In the rows, 128 means zero.
Named turns come first, each shown by rows before and after it. Which turns, in which order, take the first row of each pair that follows to the second? Write the first one first, as in the answered first pair.
Q_950:
123, 113, 150, 167, 127, 156, 135, 151, 94, 112, 126, 113, 94, 139, 160, 115  ->  130, 115, 132, 161, 130, 156, 133, 143, 98, 112, 127, 113, 99, 129, 156, 134
121, 121, 119, 127, 119, 127, 117, 115, 106, 128, 136, 128, 124, 153, 128, 124  ->  125, 120, 122, 121, 125, 125, 119, 119, 115, 143, 127, 134, 127, 158, 130, 112
116, 152, 124, 125, 134, 107, 108, 142, 104, 115, 138, 148, 119, 128, 125, 125  ->  138, 133, 144, 106, 148, 138, 118, 151, 129, 137, 118, 124, 122, 143, 137, 102
115, 89, 167, 184, 132, 119, 150, 126, 136, 135, 151, 123, 120, 147, 139, 92  ->  149, 83, 148, 150, 102, 170, 155, 124, 131, 148, 131, 100, 128, 118, 157, 148
Q_325:
141, 146, 97, 123, 120, 136, 125, 132, 155, 135, 116, 154, 143, 108, 117, 127  ->  145, 140, 111, 126, 118, 132, 134, 127, 166, 139, 118, 140, 148, 113, 114, 109
111, 123, 148, 153, 146, 119, 131, 131, 132, 117, 138, 127, 128, 154, 125, 117  ->  100, 132, 135, 134, 142, 113, 110, 117, 114, 108, 138, 151, 122, 144, 123, 150
146, 122, 138, 87, 138, 119, 95, 109, 174, 160, 84, 149, 127, 132, 101, 108  ->  143, 112, 137, 85, 140, 108, 99, 106, 168, 155, 78, 151, 125, 144, 109, 100
130, 104, 105, 109, 126, 94, 111, 130, 82, 169, 122, 158, 88, 145, 151, 104  ->  138, 78, 107, 100, 105, 124, 121, 112, 100, 177, 129, 148, 98, 122, 146, 133
Q_320:
168, 134, 153, 65, 119, 156, 138, 136, 150, 118, 134, 134, 140, 135, 135, 113  ->  122, 160, 150, 106, 134, 113, 122, 150, 98, 77, 149, 146, 126, 158, 143, 110
70, 128, 122, 159, 119, 109, 146, 105, 137, 105, 156, 156, 136, 116, 94, 112  ->  107, 94, 122, 121, 129, 144, 157, 112, 181, 138, 132, 141, 141, 114, 103, 90
148, 116, 170, 146, 141, 152, 149, 123, 124, 148, 124, 124, 123, 142, 135, 122  ->  140, 127, 168, 162, 139, 127, 145, 130, 103, 112, 140, 125, 131, 149, 144, 126
145, 165, 78, 80, 115, 130, 110, 127, 162, 136, 114, 152, 136, 117, 101, 131  ->  132, 178, 79, 84, 128, 106, 99, 142, 150, 131, 122, 153, 133, 131, 114, 114
Now pairs of rows:
(2 to 3 turns a pair)
141, 127, 90, 101, 100, 169, 104, 118, 95, 120, 144, 131, 110, 95, 157, 202  ->  97, 75, 174, 124, 163, 121, 134, 119, 165, 156, 151, 147, 126, 153, 111, 64	Q_950 Q_325 Q_950
109, 171, 101, 99, 177, 113, 82, 160, 58, 119, 99, 158, 88, 174, 162, 103  ->  139, 163, 87, 87, 164, 136, 86, 156, 57, 127, 92, 137, 92, 153, 175, 134	Q_950 Q_950
152, 149, 106, 190, 86, 145, 136, 156, 110, 95, 129, 85, 154, 108, 172, 212  ->  108, 174, 105, 201, 113, 89, 118, 157, 92, 77, 146, 115, 147, 138, 159, 174	Q_325 Q_950 Q_325
139, 107, 160, 90, 108, 145, 134, 104, 158, 156, 108, 115, 123, 130, 123, 115  ->  136, 127, 117, 78, 103, 148, 113, 111, 118, 138, 109, 111, 114, 118, 133, 153	Q_325 Q_950
91, 87, 121, 52, 137, 117, 106, 96, 172, 174, 108, 178, 120, 119, 95, 75  ->  69, 129, 73, 82, 101, 108, 109, 81, 113, 120, 143, 190, 128, 85, 99, 166	Q_950 Q_320 Q_320
131, 120, 101, 127, 110, 139, 119, 114, 64, 111, 126, 133, 113, 117, 165, 173  ->  86, 128, 108, 143, 134, 95, 120, 109, 71, 101, 142, 167, 114, 122, 142, 145	Q_320 Q_950
92, 134, 139, 124, 146, 100, 122, 140, 156, 149, 136, 140, 135, 161, 102, 69  ->  158, 127, 132, 106, 139, 154, 120, 157, 148, 166, 103, 104, 133, 162, 134, 93	Q_950 Q_325
122, 154, 93, 131, 103, 124, 106, 121, 91, 97, 147, 126, 129, 90, 144, 187  ->  137, 106, 177, 176, 132, 142, 153, 140, 172, 142, 133, 89, 142, 130, 115, 99	Q_325 Q_950 Q_950
160, 125, 100, 84, 111, 165, 111, 129, 143, 143, 96, 121, 138, 112, 123, 146  ->  154, 156, 127, 105, 146, 137, 105, 164, 140, 126, 77, 121, 119, 151, 136, 87	Q_325 Q_325
193, 107, 128, 117, 79, 177, 158, 106, 127, 116, 128, 72, 122, 96, 178, 206  ->  148, 98, 215, 164, 157, 125, 167, 131, 174, 137, 117, 86, 125, 170, 140, 69	Q_950 Q_950
115, 107, 148, 110, 133, 126, 147, 100, 191, 145, 148, 139, 146, 97, 72, 136  ->  101, 150, 104, 117, 115, 109, 131, 99, 136, 100, 157, 149, 155, 88, 84, 174	Q_325 Q_950 Q_950
138, 149, 145, 106, 152, 121, 119, 158, 140, 146, 102, 125, 116, 174, 121, 70  ->  181, 136, 112, 90, 114, 175, 120, 147, 136, 152, 88, 88, 127, 135, 133, 125	Q_950 Q_325
103, 108, 119, 77, 133, 128, 112, 97, 139, 149, 127, 171, 134, 112, 94, 141  ->  107, 127, 102, 67, 137, 123, 99, 111, 120, 139, 108, 174, 118, 123, 116, 152	Q_320 Q_950 Q_950
138, 69, 129, 163, 117, 158, 175, 140, 130, 130, 124, 118, 118, 164, 144, 105  ->  128, 61, 121, 151, 107, 150, 187, 115, 157, 129, 140, 133, 130, 133, 104, 126	Q_950 Q_950 Q_320
146, 206, 152, 135, 167, 86, 91, 160, 108, 86, 111, 112, 128, 132, 130, 100  ->  174, 189, 124, 114, 146, 110, 95, 144, 97, 88, 107, 103, 137, 110, 136, 168	Q_950 Q_950
111, 194, 141, 167, 129, 83, 149, 156, 223, 89, 146, 123, 176, 106, 71, 112  ->  148, 186, 101, 133, 82, 128, 146, 140, 178, 88, 139, 109, 175, 74, 90, 187	Q_950 Q_950
153, 110, 149, 116, 150, 135, 130, 147, 136, 151, 113, 109, 111, 159, 143, 86  ->  90, 156, 116, 130, 144, 73, 115, 125, 96, 98, 149, 146, 120, 146, 132, 114	Q_950 Q_950
106, 134, 150, 152, 151, 101, 117, 156, 102, 106, 132, 145, 117, 164, 148, 101  ->  142, 119, 104, 96, 98, 149, 115, 115, 103, 119, 130, 148, 127, 98, 144, 178	Q_320 Q_320 Q_950
